In the data rows, the value 128 means zero.
Some points:
148 180 97 147 166 117 159 230 112 153 214 18 124 90 173 128 154 255 111 122 127 183 120 162 110 61
155 114 153 181 159 164 73 137 56 5 164 153 122 81 132 95 117 127 132 150 205 144 93 164 159 130
140 133 128 156 118 157 164 184 93 123 188 52 115 139 147 146 80 172 103 157 157 166 158 129 120 56
159 82 178 140 132 168 136 135 64 148 191 106 113 150 117 164 81 90 113 176 232 132 157 130 162 84
135 148 79 121 211 139 110 161 90 91 97 63 200 69 147 106 177 248 105 133 94 237 130 89 115 75
153 150 132 130 163 141 94 174 86 133 198 77 121 114 156 90 168 166 113 108 135 162 140 115 127 98
164 133 126 103 190 124 219 153 128 237 255 6 84 129 123 148 112 180 70 111 180 188 181 193 132 95
138 120 129 201 25 183 119 162 66 62 178 89 175 133 191 145 72 158 118 168 169 159 123 162 127 113
150 132 127 169 180 154 138 211 94 88 192 73 149 100 133 125 119 170 105 144 139 157 139 115 127 90
151 117 157 89 152 125 173 116 110 159 181 42 88 148 108 148 92 95 97 140 175 164 174 160 133 95
153 129 147 114 147 148 137 84 97 189 191 36 102 129 128 140 117 147 99 145 159 173 150 139 131 97
166 81 200 140 114 164 117 94 68 39 162 140 39 120 141 112 91 97 101 113 255 135 150 201 123 66
150 108 154 172 183 147 95 161 80 40 161 119 106 84 152 122 138 134 107 136 177 156 119 140 156 134
173 95 163 142 58 110 183 176 107 0 105 105 120 83 210 136 125 116 103 70 106 185 148 216 73 149
155 113 152 149 127 143 150 120 89 103 168 99 108 124 155 131 77 145 106 146 168 138 138 170 132 91
171 122 157 147 178 141 105 163 75 104 181 104 94 89 142 126 140 115 103 135 185 141 113 131 150 123
181 127 168 172 152 101 101 124 75 67 103 118 129 111 169 140 98 85 122 149 157 154 109 175 138 145
129 141 117 159 139 147 110 144 105 22 160 99 144 91 147 85 130 221 102 124 129 183 133 124 120 134
196 29 251 255 62 255 1 107 97 222 38 152 87 0 161 205 117 255 80 212 255 255 61 120 139 191
159 124 154 163 168 134 93 197 81 71 177 95 133 84 169 126 138 158 116 125 160 154 117 160 130 107
148 107 156 148 183 138 100 135 79 78 174 118 109 73 145 112 131 137 102 142 182 179 133 166 151 118
173 116 165 144 195 109 121 127 97 179 149 60 85 107 109 154 128 120 107 143 173 135 149 146 146 104
156 106 142 93 200 129 127 153 99 73 202 90 84 97 118 130 141 162 111 121 120 175 158 111 129 102
182 97 189 86 223 93 132 190 107 134 207 73 7 74 104 136 183 106 106 100 143 155 186 113 129 132
149 105 148 109 168 171 123 125 92 125 198 85 118 108 93 135 105 162 107 149 193 168 159 118 152 88
170 98 197 155 152 164 106 193 72 77 228 110 87 88 154 118 126 82 108 109 175 125 120 164 145 135
150 75 174 102 171 162 122 127 76 145 225 111 56 138 147 188 82 44 129 185 157 132 185 178 148 125
152 106 156 119 199 133 115 195 102 71 197 97 93 81 120 98 166 149 101 125 155 144 151 107 150 105
170 120 164 180 117 136 117 147 71 89 161 99 119 114 172 131 93 138 117 146 184 137 108 187 141 104
164 121 133 124 170 148 114 137 103 149 187 60 127 125 103 134 114 169 106 155 169 167 154 111 142 79
127 161 96 178 129 181 131 212 83 144 255 41 147 145 188 123 125 234 122 167 142 168 146 153 130 51
163 115 120 104 169 136 194 109 116 131 169 65 101 89 111 156 115 188 111 106 197 185 151 193 111 65
174 112 158 133 160 116 146 139 93 67 167 75 108 80 105 140 93 119 121 110 206 174 123 189 149 115
192 97 165 107 159 140 140 145 96 130 184 105 61 102 167 124 117 84 111 98 238 150 139 229 123 144
There is one direction along which these points spread out most. Where along it does each point below lie, from 0 to 99? 50 is the average, and the first point above lies past it.
174 112 158 133 160 116 146 139 93 67 167 75 108 80 105 140 93 119 121 110 206 174 123 189 149 115 46
155 113 152 149 127 143 150 120 89 103 168 99 108 124 155 131 77 145 106 146 168 138 138 170 132 91 47
196 29 251 255 62 255 1 107 97 222 38 152 87 0 161 205 117 255 80 212 255 255 61 120 139 191 0
170 120 164 180 117 136 117 147 71 89 161 99 119 114 172 131 93 138 117 146 184 137 108 187 141 104 39
164 133 126 103 190 124 219 153 128 237 255 6 84 129 123 148 112 180 70 111 180 188 181 193 132 95 82
140 133 128 156 118 157 164 184 93 123 188 52 115 139 147 146 80 172 103 157 157 166 158 129 120 56 61
181 127 168 172 152 101 101 124 75 67 103 118 129 111 169 140 98 85 122 149 157 154 109 175 138 145 33
127 161 96 178 129 181 131 212 83 144 255 41 147 145 188 123 125 234 122 167 142 168 146 153 130 51 69
150 108 154 172 183 147 95 161 80 40 161 119 106 84 152 122 138 134 107 136 177 156 119 140 156 134 39
135 148 79 121 211 139 110 161 90 91 97 63 200 69 147 106 177 248 105 133 94 237 130 89 115 75 64
151 117 157 89 152 125 173 116 110 159 181 42 88 148 108 148 92 95 97 140 175 164 174 160 133 95 62
156 106 142 93 200 129 127 153 99 73 202 90 84 97 118 130 141 162 111 121 120 175 158 111 129 102 61
171 122 157 147 178 141 105 163 75 104 181 104 94 89 142 126 140 115 103 135 185 141 113 131 150 123 46
166 81 200 140 114 164 117 94 68 39 162 140 39 120 141 112 91 97 101 113 255 135 150 201 123 66 30
149 105 148 109 168 171 123 125 92 125 198 85 118 108 93 135 105 162 107 149 193 168 159 118 152 88 55
153 150 132 130 163 141 94 174 86 133 198 77 121 114 156 90 168 166 113 108 135 162 140 115 127 98 61
150 132 127 169 180 154 138 211 94 88 192 73 149 100 133 125 119 170 105 144 139 157 139 115 127 90 59
155 114 153 181 159 164 73 137 56 5 164 153 122 81 132 95 117 127 132 150 205 144 93 164 159 130 28
129 141 117 159 139 147 110 144 105 22 160 99 144 91 147 85 130 221 102 124 129 183 133 124 120 134 49
163 115 120 104 169 136 194 109 116 131 169 65 101 89 111 156 115 188 111 106 197 185 151 193 111 65 62
170 98 197 155 152 164 106 193 72 77 228 110 87 88 154 118 126 82 108 109 175 125 120 164 145 135 41
